The same turns and mirrors carry the whole set onto itself and the rows of a family onto each other. Which other rows belong to the same family as each row named below? List them in the order they appear above.
These 18 rows form 3 families of 6 rows each.
nenu: [1 -12 -8 0 13 3 6 5 -1 15 13 -3 6 5 -10 1 12 1 23 -9 8 -8 -3 7 -2 9 -10 1]
sabo: [-7 -1 -12 2 12 7 -5 -1 -4 24 0 9 0 11 -14 -5 10 1 2 16 -3 -1 2 1 -2 6 -7 7]
nefe: [7 -4 -9 0 0 -7 -10 -7 12 8 -14 -4 5 7 6 1 -7 12 4 -6 9 13 11 -20 -3 11 -6 3]
vusod: [5 -9 3 4 13 -2 4 6 5 15 13 -7 16 6 -6 1 7 -1 21 -12 8 -5 -2 4 -8 5 -14 -3]
deg: [-3 -10 4 4 -7 8 -3 13 4 12 12 9 -3 -14 13 9 2 12 -3 -3 -5 -7 -7 17 7 -6 -6 -6]
foze: [15 9 4 1 -13 -14 -3 -1 -2 -6 -5 5 6 -4 14 -5 -5 7 -10 8 -8 -8 -6 -1 -7 -17 -7 10]
Zos: [-1 7 8 -5 -8 -5 -1 10 -13 -3 0 7 -3 -2 8 -6 -7 10 -20 20 -6 -8 -1 -1 -3 -8 -9 0]
seb: [7 -8 14 7 0 3 2 13 10 -14 2 -4 4 8 9 1 -6 2 0 -17 -1 -7 -1 -16 10 -2 12 -1]
bebes: [14 7 -8 1 6 -2 -8 -15 -3 7 -12 4 -11 1 -4 7 -6 7 5 -5 7 2 4 -26 -3 5 -4 2]
bul: [-16 1 -6 -1 12 5 -2 0 3 16 0 6 0 7 -12 -3 7 3 2 27 -6 5 -5 -5 2 7 -5 7]
dulal: [11 -7 -4 -3 18 1 -1 -4 14 -1 15 -12 6 0 -9 -1 13 -9 18 -4 2 -6 -2 -3 -9 5 -5 8]
lib: [9 -7 11 4 1 2 2 6 -4 -14 -1 -7 0 8 7 -4 -7 3 10 -23 5 -5 1 -16 6 3 11 -5]
dof: [-8 -6 4 1 -7 5 4 15 -4 -2 17 9 -4 -15 15 -1 1 11 -3 1 -6 -8 -6 13 10 -5 -3 -6]
lemi: [-5 -4 -5 -6 7 7 1 6 10 22 -8 2 4 7 -2 -7 1 -4 3 20 -6 7 -2 13 -3 -2 0 16]
sak: [16 4 -2 0 5 -2 -6 -7 -8 4 -13 -1 -5 7 -1 -1 -13 4 -2 -10 8 1 13 -24 -5 7 -1 -3]
kop: [-5 -5 8 1 -3 3 -11 2 7 2 13 1 0 -21 8 -2 6 17 9 7 -12 2 -4 17 -3 -1 -10 -9]
tet: [6 12 14 -11 -5 -8 3 4 -15 -3 -5 -1 -4 -3 9 -3 -12 5 -11 18 -3 -4 -8 -3 -9 -10 -8 2]
bepa: [10 -13 14 -4 -7 9 -6 2 7 -19 -8 -13 -5 2 4 5 -6 6 0 -10 1 0 -8 -3 4 3 14 -1]

Which other rows belong to the same family as vusod? deg, seb, bebes, bul, tet
Which other rows belong to the same family as lib? nenu, sabo, Zos, dof, sak

The same turns and mirrors carry the whole set onto itself and the rows of a family onto each other. Which other rows belong to the same family as each row named below? List them in the order they appear above.
These 15 rows form 5 families of 3 rows each.
Tef: [10 18 3 -7 0 -11 -8 10 2 12 -4 1 -4 -3 -9 -2 2 21 -9 2 7 4]
zet: [10 -22 -4 6 -12 1 -2 0 -3 -9 3 -7 2 6 11 8 -7 -1 13 -3 -8 -8]
salit: [9 2 5 5 -14 1 -11 11 -18 0 8 8 -4 3 -2 -2 -2 15 -9 -5 5 -12]
Siz: [3 -18 -8 -11 -5 -13 0 -4 10 7 -6 -9 1 -7 -1 16 1 10 9 -1 -11 2]
sisum: [6 11 3 -11 13 -2 0 -6 4 4 -5 -8 9 5 -6 -4 4 -19 1 9 -9 10]
luv: [7 17 -2 -7 -2 -8 8 5 -2 -3 -1 2 1 7 -4 3 -4 21 -10 9 22 -2]
modup: [1 18 -3 4 15 13 4 -3 -2 -10 9 -1 0 8 5 0 -1 -13 7 10 -3 9]
nomed: [4 9 -8 3 -11 -4 -10 -4 -17 13 -6 3 -11 -9 -7 -1 7 8 -18 -4 7 2]
bis: [13 -13 -18 6 -12 -4 -5 -9 0 10 -1 -12 -4 -10 13 4 -2 -2 6 -7 -5 7]
Kovup: [-4 15 -5 4 1 4 -1 7 -8 -5 6 11 -13 -2 -4 10 1 24 -5 4 10 -2]
fipor: [0 -16 -9 -15 -11 -9 13 -13 -3 4 9 -1 9 -4 -4 17 -4 9 2 -2 1 -4]
leb: [12 11 -2 -10 6 1 12 -9 3 -2 12 -7 16 9 5 -3 -7 -15 4 7 3 8]
vub: [4 4 8 5 3 8 -3 0 -15 -14 -4 -1 5 17 -2 -6 2 -16 -3 10 -2 -5]
nen: [5 9 -9 7 4 2 -2 -10 -5 -4 -20 -12 -3 7 3 -4 6 -17 -4 11 2 10]
Faza: [-5 -14 -12 -1 -3 4 5 -9 -3 -2 15 2 -4 -7 4 20 -2 4 13 -2 -12 0]

Which other rows belong to the same family as sisum? Tef, Siz
Which other rows belong to the same family as Faza? modup, Kovup
Which other rows belong to the same family as nen? nomed, bis
Which other rows belong to the same family as zet? salit, vub

